Look-ups in named tables: a row name and a column name give one cell, copied from the table.

putupuv =
         kavok  napavip  degisis  fepabi  luvol  kezotas  zol  silagu  fulif
mavo        76       42      -34     -10    -22      -77  -49     -16    -18
paber      -17      -32       22      38      3       27  -33       1     83
ropevit     14      -15       22      12     -1       29   -3       0      4
potunu      49        3        3     -18     -9       10   -1     -61     -5
vovake     -57      -14      -73     -72     -5      -26   -4       3     17
todimi     -51      -11      -35      20     -5      -61  -74       4     20
namabo      23      -27       -3     -34     -3       50    0       9     21
keba        31       30      -13     -30    -11      -31   22      -9    -30

namabo, kavok: 23
namabo, luvol: -3
potunu, fulif: -5
namabo, degisis: -3
potunu, kavok: 49
vovake, napavip: -14
mavo, silagu: -16
mavo, luvol: -22
ropevit, fulif: 4
keba, degisis: -13
vovake, luvol: -5
keba, kezotas: -31
potunu, napavip: 3
todimi, fulif: 20
todimi, kezotas: -61
namabo, silagu: 9
todimi, luvol: -5
namabo, fepabi: -34
vovake, zol: -4
vovake, silagu: 3

koli.tsv
	daburem	musu	rif	rus	ridibu	nodeban
ripofu	60.444	34.139	53.239	63.051	21.664	22.266
buduge	24.423	68.005	53.180	32.901	18.628	54.029
nive	57.683	35.569	48.207	61.436	27.482	26.083
garus	56.043	37.622	49.902	58.651	27.217	28.016
fos	59.437	34.903	51.524	62.110	24.340	23.853
zafom	60.232	34.632	51.771	62.737	23.825	23.412
bes	74.223	76.785	7.877	30.711	57.727	55.375
rilu	56.043	37.622	49.902	58.651	27.217	28.016
nitu	25.152	68.128	53.157	32.532	19.457	54.464
rof	57.984	36.216	22.294	63.267	50.618	23.196
sigires	60.297	34.097	52.617	63.284	22.686	22.508
vub	56.231	38.443	25.893	59.132	49.125	27.037
ras	23.546	67.670	54.155	33.377	17.690	53.248

rif of rilu: 49.902
rus of bes: 30.711
nodeban of sigires: 22.508
rus of ras: 33.377
ridibu of bes: 57.727
musu of buduge: 68.005
musu of vub: 38.443
rif of nitu: 53.157
rif of bes: 7.877
rus of zafom: 62.737
nodeban of ras: 53.248
musu of ras: 67.670
rus of rof: 63.267
nodeban of vub: 27.037

devenef:
|  | gazinor | nedu | der | nezas | zoli | fegoki | rer | zofirar | kas | dat |
|---|---|---|---|---|---|---|---|---|---|---|
| bib | 22346 | -11846 | -23767 | 4653 | -42211 | 3907 | 454 | 26424 | -485 | 35634 |
| fidabo | -8147 | 59028 | -33313 | 96229 | -29508 | 31956 | -17771 | 18581 | 21234 | -54586 |
| vob | 7934 | 33555 | 18099 | 33555 | 26437 | 24558 | 15052 | 9715 | 19198 | -6549 |
| fefo | -11689 | 98075 | 62442 | 87670 | 91683 | 52622 | 29947 | -14077 | 52576 | -74107 |
| tiguzes | 16465 | -21535 | -52357 | 13971 | -75732 | -2574 | -14167 | 36381 | -6410 | 40429 |

nezas of fefo is 87670
nezas of tiguzes is 13971
nezas of vob is 33555
zofirar of fidabo is 18581
gazinor of fidabo is -8147
dat of fidabo is -54586
dat of vob is -6549
gazinor of fefo is -11689
Which row has the largest nedu? fefo

Table teku
cols = fen, rep, tanu, fel, babirif
vol: [12.23, 49.08, 73.22, 13.53, 46.69]
kidumo: [13.13, 54.76, 48.65, 79.43, 76.20]
nunosug: [18.66, 80.45, 82.84, 22.66, 67.61]
vil: [28.30, 27.59, 16.51, 55.89, 41.47]
toge: [74.71, 47.99, 81.89, 22.07, 19.67]
nalad: [20.10, 44.48, 76.37, 33.62, 76.53]
dipez: [55.67, 24.13, 77.08, 72.71, 74.59]
gitiki: [28.94, 23.09, 44.21, 35.76, 64.60]
derugo: [40.77, 19.91, 68.94, 35.15, 82.43]
toba: [48.95, 74.39, 32.70, 16.10, 82.41]
pum: [40.06, 33.29, 21.04, 33.83, 46.15]

rep of toge is 47.99
babirif of derugo is 82.43
fel of toba is 16.10
fen of vil is 28.30
tanu of dipez is 77.08
tanu of derugo is 68.94
fen of toge is 74.71
babirif of vol is 46.69
fen of nunosug is 18.66

Table zomegul
|  | mogaz | rop | feli | mel | sipe | rik | fom | kididi |
|---|---|---|---|---|---|---|---|---|
| livar | 0.158 | 0.325 | 0.166 | 0.406 | 0.708 | 0.737 | 0.890 | 0.165 |
| ranumar | 0.213 | 0.449 | 0.180 | 0.567 | 0.335 | 0.395 | 0.832 | 0.187 |
| nisafet | 0.639 | 0.151 | 0.660 | 0.165 | 0.895 | 0.882 | 0.576 | 0.581 |
| posuvuv | 0.946 | 0.198 | 0.911 | 0.943 | 0.116 | 0.120 | 0.118 | 0.885 |
| laz | 0.267 | 0.658 | 0.223 | 0.353 | 0.684 | 0.608 | 0.693 | 0.223 |
| lizaru | 0.171 | 0.251 | 0.182 | 0.376 | 0.687 | 0.653 | 0.915 | 0.173 |
| tef | 0.313 | 0.850 | 0.245 | 0.646 | 0.693 | 0.599 | 0.442 | 0.253 |
| gifugem | 0.904 | 0.330 | 0.882 | 0.717 | 0.488 | 0.534 | 0.150 | 0.889 |
| fop | 0.182 | 0.256 | 0.178 | 0.358 | 0.683 | 0.653 | 0.915 | 0.182 |

What is the fom of gifugem in zomegul? 0.150
What is the fom of tef in zomegul? 0.442
What is the mel of lizaru in zomegul? 0.376
What is the sipe of laz in zomegul? 0.684
What is the rop of tef in zomegul? 0.850
What is the fom of ranumar in zomegul? 0.832
What is the rik of gifugem in zomegul? 0.534
What is the mel of tef in zomegul? 0.646
What is the mogaz of tef in zomegul? 0.313
What is the kididi of posuvuv in zomegul? 0.885
What is the sipe of tef in zomegul? 0.693
What is the sipe of gifugem in zomegul? 0.488
What is the rik of tef in zomegul? 0.599

